One turning vector, and how many steps it has turned:
The counts run from 0 to 1068.
.12,.22,-.20,-.14,.12,-.02,-.10,.55,-.30,-.18,-.42,.02,-.17,.10,.04,-.05,.32,-.36,.10,.12,.06,-.07,-.26,-.19,.11,.40,.35,.04,-.01,.26,.23,.63,-.04,.11,.34,-.26,.05,.09,-.27,-.08,-.39,.13,-.10,-.05,-.01,.03,.34,-.11,.07,-.12,-.50,.12,-.39,.06,-.33 => 743
-.11,.37,.40,.37,-.02,-.35,-.07,-.17,.04,-.05,.25,.37,.03,-.35,-.04,-.21,-.21,-.12,.23,.16,-.22,.01,.10,.37,.39,.12,.18,.05,.13,.48,-.22,.29,-.39,.16,-.07,.02,-.04,-.19,-.17,-.16,.13,.23,-.26,.08,.06,-.14,-.07,-.51,.34,-.13,-.16,.07,-.36,.00,-.09 => 602
-.60,.36,.10,.28,.05,-.40,.11,.34,.04,-.28,.13,.11,-.10,-.23,.09,-.47,-.02,-.22,.25,.12,-.11,.01,-.26,.53,.03,.54,.17,.10,-.07,-.03,-.05,.20,-.12,.05,-.10,.20,.34,.10,-.28,.15,-.24,.17,.00,-.02,.07,.34,-.05,.00,.18,-.40,-.32,.09,-.19,.09,.02 => 397
-.40,-.03,-.02,.08,-.09,.01,.03,.23,.06,-.34,-.43,-.10,.02,-.42,.10,-.21,.19,-.11,-.16,-.01,-.34,-.57,-.31,.30,-.02,.20,.53,-.08,.13,.52,-.25,.07,.18,-.13,.24,-.21,.34,.20,.13,.09,.04,.05,-.15,-.17,-.29,.20,-.14,.02,.14,-.07,-.09,.16,-.15,-.33,-.26 => 35
.19,-.20,-.14,.04,-.24,.54,.00,.08,.01,.09,.02,.27,-.14,-.20,.37,-.09,.29,.44,.12,.27,.11,-.26,.07,.02,-.43,-.01,.21,-.26,-.15,-.16,.25,-.12,.26,.14,-.07,.26,-.23,.08,-.10,-.26,-.35,-.23,.10,.19,-.08,-.26,-.09,-.29,.08,.11,.10,-.33,.26,.12,-.50 => 326
-.14,.29,.08,-.30,-.11,-.02,.20,.23,.29,.06,.28,.18,.27,-.41,.24,-.24,.24,.03,.25,-.03,-.14,-.16,.04,.19,-.08,.23,-.04,-.36,.13,-.23,.12,-.23,-.19,.13,-.42,.14,.17,.35,-.71,.00,-.15,.05,.01,-.15,.07,.14,-.38,.06,-.03,-.11,-.25,-.14,.48,.09,-.14 => 554
-.22,.27,.28,.02,.03,.07,.12,-.47,.05,-.11,.14,.31,.05,-.36,.13,-.49,-.07,.01,.22,.10,-.09,-.07,.20,.33,-.27,.02,.08,.21,.43,.22,-.12,-.05,-.06,.06,-.57,-.14,.23,-.37,-.22,.02,-.03,-.34,-.20,.25,-.08,-.32,-.07,-.36,.19,-.17,-.08,-.40,-.22,-.08,-.30 => 936
.22,.16,.07,.54,.08,.26,-.35,-.06,-.21,-.18,-.14,-.26,.08,-.28,-.05,.05,.06,.22,-.13,-.18,-.31,-.09,-.04,.11,-.02,.01,-.03,-.06,-.47,.34,-.08,.01,.03,.37,.17,-.20,.05,.23,-.04,-.01,.22,-.05,-.42,.07,-.35,.49,-.09,.04,.41,.26,-.23,.17,.39,-.08,.13 => 855
.26,.00,.03,-.09,.10,.15,-.29,.51,-.24,.27,-.39,-.08,-.25,-.16,.08,.08,.51,-.24,-.16,-.13,.01,-.43,-.12,-.18,-.05,.07,.16,.22,-.12,.25,.18,.29,-.06,.07,.33,-.12,-.38,-.07,-.25,-.08,-.27,.27,.11,.09,.17,.08,.08,-.10,.17,.16,-.44,.39,.43,.15,-.13 => 131
.17,.03,.27,-.07,.24,.15,-.25,-.12,-.34,.51,.03,.30,-.11,-.01,.03,-.20,-.11,-.22,.29,.11,-.21,.07,.19,.21,.09,-.22,-.04,.05,-.20,.31,-.30,-.21,-.19,-.17,.07,.10,-.04,-.27,-.33,-.50,-.37,.13,-.01,-.08,.09,-.32,-.24,-.30,-.04,-.01,-.20,-.38,.18,.51,-.27 => 480
.00,-.36,-.28,-.02,.21,.09,-.22,.26,-.19,-.30,-.05,-.25,-.11,.38,-.28,-.15,.08,-.03,.05,-.23,-.19,-.37,-.25,-.50,.30,.13,.06,.10,.20,.21,-.54,-.30,.45,.06,.21,.02,.01,.10,.36,-.21,.08,.13,-.06,-.27,-.15,-.14,-.19,.11,-.11,.16,.03,.25,-.01,.01,-.31 => 157
-.33,-.19,.01,-.04,.08,-.19,-.26,.26,.19,-.35,-.21,-.01,.03,-.44,.02,-.18,.20,-.28,-.40,-.12,-.23,-.52,-.36,-.13,-.01,.17,.41,.25,-.23,-.01,.08,-.18,.18,.00,.13,.06,.18,.31,.15,.03,.05,-.03,-.17,-.21,-.35,.21,-.33,.17,.13,.22,-.04,-.06,-.02,-.42,-.42 => 520
-.07,.17,.05,-.05,.14,.15,-.21,-.18,-.04,.08,.08,-.09,.08,-.18,-.16,-.09,-.15,.43,.47,.00,.10,.07,.23,-.07,-.03,.16,-.24,-.28,-.02,-.44,.36,-.08,-.26,.27,-.25,-.11,-.18,.06,-.62,.20,.09,-.07,-.20,.09,.35,-.39,.33,-.06,.25,.35,-.13,-.30,.41,-.02,.01 => 1045
-.11,-.05,.16,.14,-.27,.20,.08,.19,.11,-.33,.07,.20,-.19,.02,-.22,.06,-.08,.14,-.38,-.25,-.21,-.40,.11,.22,.08,-.07,-.06,-.23,.24,.22,-.32,-.12,.54,.11,-.20,.06,.07,-.34,.05,-.39,.06,.41,.05,.09,-.27,-.04,-.18,-.58,.28,-.17,-.12,-.02,.06,.04,-.53 => 318
-.39,.43,.07,.24,-.41,.01,.10,-.01,-.17,-.07,-.40,.16,-.06,.14,-.05,-.01,-.12,-.09,-.14,-.24,-.20,-.07,.06,-.29,-.04,.09,.23,-.33,.08,-.12,.01,.04,-.28,.03,-.27,-.03,.03,-.02,-.21,.02,-.49,.33,-.04,-.12,.62,-.06,-.18,.02,-.09,.50,.07,-.27,-.17,-.43,.27 => 55
.28,-.32,-.20,.43,.02,-.32,-.12,-.05,.08,-.46,.21,-.07,-.03,.21,-.15,.13,.25,-.11,-.17,-.16,.38,.11,-.18,-.28,.11,.28,.40,.39,.00,-.07,.22,.26,.13,-.04,-.10,-.11,-.02,.27,-.07,.48,-.16,-.39,-.06,.32,-.09,.06,-.16,.30,.51,.45,-.15,.26,-.20,.00,.08 => 722
-.30,.11,.07,.25,.27,.04,-.29,-.23,-.65,-.20,-.59,.07,.21,.33,-.33,.25,.09,-.03,.46,.06,.10,-.21,.00,.30,-.20,.01,.41,-.04,.18,.10,-.23,.28,.04,.09,.17,-.39,.07,-.15,-.06,.04,.01,-.27,-.38,-.35,.09,-.08,-.03,-.03,-.22,.28,-.21,.15,.02,.20,-.05 => 23
.29,-.20,-.12,.06,.06,-.30,-.38,.12,.26,-.06,.28,-.58,-.07,-.18,-.42,-.13,.10,-.08,-.12,-.34,-.08,.11,-.38,-.50,.23,.00,.07,.08,-.22,.03,-.05,.07,-.05,.12,.45,-.26,.01,.26,-.18,.14,.30,.02,-.34,.22,-.37,.05,.02,.20,.55,.41,-.14,.16,.15,-.20,.01 => 850
.19,.28,-.19,.09,-.18,-.09,.00,.16,.41,.09,.21,-.39,.36,-.06,-.21,-.05,-.10,-.22,-.24,-.43,-.32,.15,-.11,-.47,-.01,.26,-.34,-.31,.36,-.24,-.05,.09,-.19,.11,-.06,-.37,.01,.09,-.19,.14,.53,.19,-.38,.26,.06,.00,-.02,-.22,.12,.28,-.21,-.10,.20,-.19,.18 => 82
-.31,.23,-.17,.44,.13,.21,-.15,.23,-.17,-.45,-.17,-.14,-.31,-.25,.11,-.37,-.09,.28,.10,-.01,-.01,-.15,-.20,.45,-.17,.47,-.01,-.24,-.43,-.08,.12,.09,.28,.23,.06,-.02,.45,.09,.00,.10,-.22,-.06,-.27,.03,-.21,.33,.13,-.04,.20,-.26,-.24,-.34,.11,-.05,-.18 => 526
-.51,.29,.12,.23,-.24,.02,.13,.00,-.13,.04,-.50,.17,-.01,.03,.24,-.19,-.03,.17,-.24,-.13,-.28,-.37,.12,-.26,.02,.15,.16,-.28,.19,.13,-.20,-.05,-.17,-.11,-.18,.01,-.12,-.01,.08,-.03,-.18,.33,-.09,-.19,.72,-.19,-.16,-.12,-.16,.57,.22,-.22,-.14,-.42,.29 => 56
.12,-.10,-.32,.46,-.02,-.19,.27,.29,.36,-.03,.36,-.13,-.46,-.03,.19,-.34,.02,.11,-.03,-.17,.06,.30,-.31,-.34,.13,.26,.07,-.12,.05,.36,-.17,-.02,.04,.07,.46,.31,.01,.13,-.20,-.16,-.61,.18,.14,.29,-.10,.17,-.06,-.03,.31,-.15,.05,.30,-.17,-.17,.25 => 266
.20,-.02,-.09,.47,-.11,.01,-.02,-.13,.06,-.05,.09,.20,.11,.01,.34,-.04,.02,-.34,.01,-.06,-.01,.16,.15,-.41,.06,.20,.20,.20,.04,.30,.25,.13,-.28,.08,-.14,-.07,-.05,.11,.05,.22,-.39,-.58,-.01,.42,.02,-.12,.01,.03,.56,.52,-.08,-.27,-.60,-.21,.03 => 593
-.33,-.07,-.14,-.19,.07,.00,-.03,.10,.37,-.08,.45,.12,.46,.07,-.29,-.17,-.37,.00,.66,.04,-.24,-.11,.03,.14,.14,.25,-.36,-.26,.33,-.22,-.02,-.16,.02,-.01,-.11,.02,.42,.17,-.47,.07,.22,-.04,-.14,-.11,-.07,-.15,.00,-.02,.05,-.24,-.30,-.35,-.12,.07,-.28 => 914
-.24,-.11,-.03,.26,.15,-.11,.16,.23,.01,-.31,-.25,.09,-.06,-.08,.60,-.48,.36,.00,-.16,.06,.13,-.41,-.22,-.17,-.07,.40,.55,.11,.13,.35,-.14,.03,.16,-.25,.18,.23,-.08,.19,.20,.18,-.20,-.06,.07,-.09,-.01,.05,-.35,.11,.17,.14,.15,.32,-.18,-.13,.03 => 391
-.26,-.03,.14,.41,.10,-.17,-.48,.11,.00,-.12,.15,-.13,.32,-.07,-.42,-.01,-.13,-.40,.08,-.42,-.26,-.25,-.01,.14,.24,-.26,.05,.42,-.37,.33,.01,.09,-.02,-.01,.26,-.02,.11,.05,-.15,.22,.14,.08,-.14,-.01,-.13,.44,-.24,.15,.56,.25,-.42,.09,.02,.03,-.08 => 853
.45,.32,-.02,-.27,.06,.32,.01,-.19,-.09,.38,-.08,-.08,-.33,-.24,.15,-.24,.12,.04,.28,.14,-.22,.30,-.02,-.20,-.22,-.12,-.03,-.30,-.07,.25,-.27,.13,-.54,.02,.33,-.16,.04,-.11,-.50,-.35,-.29,.08,-.37,.08,.12,-.40,.02,-.22,-.02,-.02,-.08,-.20,.10,.14,-.02 => 967
-.62,-.26,-.08,.09,.15,.05,-.06,.17,.29,-.26,.16,-.12,.21,.23,-.53,.16,-.13,.11,.47,-.35,.08,-.04,-.12,.24,-.30,-.04,-.06,-.05,.20,-.25,.15,-.11,.25,.32,.32,.14,-.04,-.27,-.36,-.07,.07,-.04,-.17,-.03,-.30,.00,.23,-.19,-.08,-.34,-.29,.09,-.03,.10,-.31 => 301
-.27,.30,.38,-.16,.19,.08,-.12,-.12,-.29,-.25,-.21,-.17,.00,.27,-.31,.15,.23,-.46,.16,-.49,-.06,-.24,-.05,-.12,-.56,-.32,.29,-.03,.01,.05,-.24,-.25,-.22,.29,.09,.05,-.02,-.23,-.19,-.29,-.14,-.07,-.26,-.44,.02,-.06,-.28,.05,-.31,.20,-.24,.15,.05,.12,.06 => 996
.14,-.09,-.23,.20,.03,.02,-.10,.55,-.22,-.17,.22,.01,.05,.44,-.14,-.11,.01,-.12,.00,-.07,.07,-.02,-.15,-.20,-.04,.45,-.05,-.18,-.28,-.68,-.11,-.08,.33,.21,.27,.32,-.06,.17,.24,-.25,-.29,.21,.00,-.09,-.03,-.19,.03,-.41,-.24,-.20,-.10,-.33,-.18,.27,-.27 => 1021
-.40,-.16,.04,-.13,-.07,.03,-.24,.16,.40,-.32,-.13,-.44,-.13,-.15,-.31,-.42,.00,-.10,.13,-.44,-.36,-.47,-.45,-.49,.16,-.34,.07,.10,.25,.24,-.16,-.25,.06,.08,.31,.06,.05,-.11,-.05,.00,.17,.24,-.14,-.07,-.10,-.17,.00,.07,-.02,.17,.01,.10,-.38,-.35,-.21 => 646
-.32,-.02,-.08,-.04,-.11,.34,.07,.13,-.10,.14,-.23,.41,.10,-.17,.14,-.30,.08,.44,-.03,.28,.03,-.36,.24,.47,-.31,.18,.09,-.37,.02,.06,.10,.26,.26,-.22,.16,-.09,.09,-.11,-.49,-.03,-.10,.15,.01,-.09,.07,-.06,-.11,-.37,.03,-.29,-.11,-.31,.29,.09,-.31 => 196
-.08,-.21,-.09,.21,.13,.24,-.01,-.12,.15,.10,.31,.34,.02,-.03,.06,-.25,.24,-.06,.09,.08,.15,-.08,.13,.13,-.45,.02,.37,.43,.20,-.13,.29,.13,.31,.12,-.15,.34,-.18,-.34,-.03,-.05,-.27,-.51,.24,.30,-.27,-.24,-.11,-.38,-.04,-.47,-.17,-.19,-.29,.22,-.42 => 453
.03,-.11,-.33,.33,.00,.10,-.19,-.02,-.19,-.18,.05,-.15,-.15,.45,-.32,.18,-.14,-.06,-.28,-.42,-.02,.23,.03,-.46,-.09,.18,-.07,-.05,-.08,-.28,.08,-.14,.40,.37,-.13,-.04,.12,-.21,.30,-.03,-.34,-.28,-.01,.14,-.03,-.19,.16,-.28,.15,.28,-.18,-.49,-.29,-.18,-.22 => 310
-.10,-.29,.26,-.09,.18,-.15,.25,-.27,.34,.05,.08,.39,.28,-.14,.39,-.02,.16,.00,.24,.30,.23,-.12,.12,-.04,-.55,.12,.43,-.24,.32,.04,.16,-.02,-.03,-.24,.11,.08,-.10,-.13,-.11,.05,.13,-.43,-.15,.25,-.30,-.43,-.31,-.26,.16,.09,.23,-.11,-.23,.04,-.31 => 941
-.15,-.11,.16,.22,-.38,-.01,-.21,.56,-.32,.24,-.22,.00,.12,.18,.06,.10,-.05,-.23,.00,.00,.03,-.33,.07,.05,.07,.27,.11,.06,-.01,-.04,.34,.22,.09,-.16,-.41,-.07,-.17,-.04,-.24,.21,-.13,.13,.17,.36,.48,.14,-.19,-.11,.36,.42,-.43,-.04,.42,.35,-.36 => 336
-.32,.42,.07,.35,.09,-.12,.06,.15,.06,-.31,-.16,.05,-.06,-.65,.24,-.20,.09,.33,.27,.15,-.04,-.02,-.14,.32,-.22,.39,.20,-.31,-.20,-.18,.30,.34,-.25,.34,.19,-.09,.00,.23,-.33,.12,-.17,.09,-.28,.01,.16,.25,.09,-.11,.07,-.04,-.17,.03,.10,-.31,.26 => 399
-.45,-.21,-.10,.48,.59,-.31,-.23,-.16,.23,.53,.06,-.10,-.23,-.32,.26,-.29,-.27,.15,.25,-.10,-.20,.06,-.11,-.11,.20,.10,-.05,.20,.15,.32,-.09,-.07,-.25,-.28,.49,.11,-.04,-.18,.01,.15,-.18,.00,-.18,.31,.17,-.05,.06,.01,.23,.21,-.17,-.05,.02,-.26,.36 => 624
-.11,-.05,.04,.53,.17,.06,-.48,-.40,.08,.28,.04,.03,-.03,-.42,.05,-.17,-.14,.18,.29,-.05,-.30,.01,-.23,.03,.13,-.20,.24,.25,-.36,.09,-.05,-.30,-.05,.10,-.01,.16,-.08,.27,.04,.04,-.03,-.45,-.20,.10,.14,.23,-.33,.24,.15,.46,-.15,-.05,.42,.06,.02 => 498
.08,-.21,-.23,-.17,.31,.28,-.32,.09,.01,.22,-.20,-.34,-.02,.12,.10,-.35,.04,-.15,.11,-.31,-.38,-.27,-.38,-.76,.04,.01,.03,.10,.10,.16,-.48,-.37,.25,.12,.30,.08,-.11,.13,.48,-.26,.03,-.04,-.08,-.10,-.09,-.25,-.15,-.08,-.29,.24,.13,-.16,-.17,-.21,-.22 => 642
.11,.24,.12,.05,-.28,.46,-.18,-.06,.05,-.24,.08,.12,-.40,-.51,-.16,-.30,.02,.37,-.24,.01,-.10,-.23,.03,.07,.01,-.10,-.03,-.18,-.14,-.02,.11,.01,.09,.38,-.33,-.10,.02,-.17,-.20,-.36,-.08,.21,-.05,.12,-.06,-.26,.24,-.41,.35,-.19,-.06,-.40,.15,-.32,-.49 => 321
.11,-.24,.00,.56,-.21,-.04,-.25,.14,.09,.13,.18,.37,-.02,-.18,-.35,.12,-.20,.18,-.01,.20,-.19,-.03,-.09,.22,.29,-.19,.21,.11,-.10,.16,-.20,.47,.18,-.05,.35,-.01,-.30,-.18,-.19,-.10,-.02,.52,-.04,.21,.06,-.07,-.07,-.53,.21,-.22,-.21,.13,.05,.17,-.32 => 474
-.36,.11,.24,.01,.14,-.27,-.07,.37,.02,.50,-.14,-.03,-.01,-.05,.31,.05,.01,-.54,.12,-.24,-.30,-.15,-.01,-.07,.05,.18,.09,.14,.23,.59,.00,-.13,-.40,-.25,.22,-.02,.06,-.23,-.19,-.09,-.20,.11,.02,.19,.33,.11,-.13,.02,.20,.28,-.41,.13,.22,.05,.03 => 619
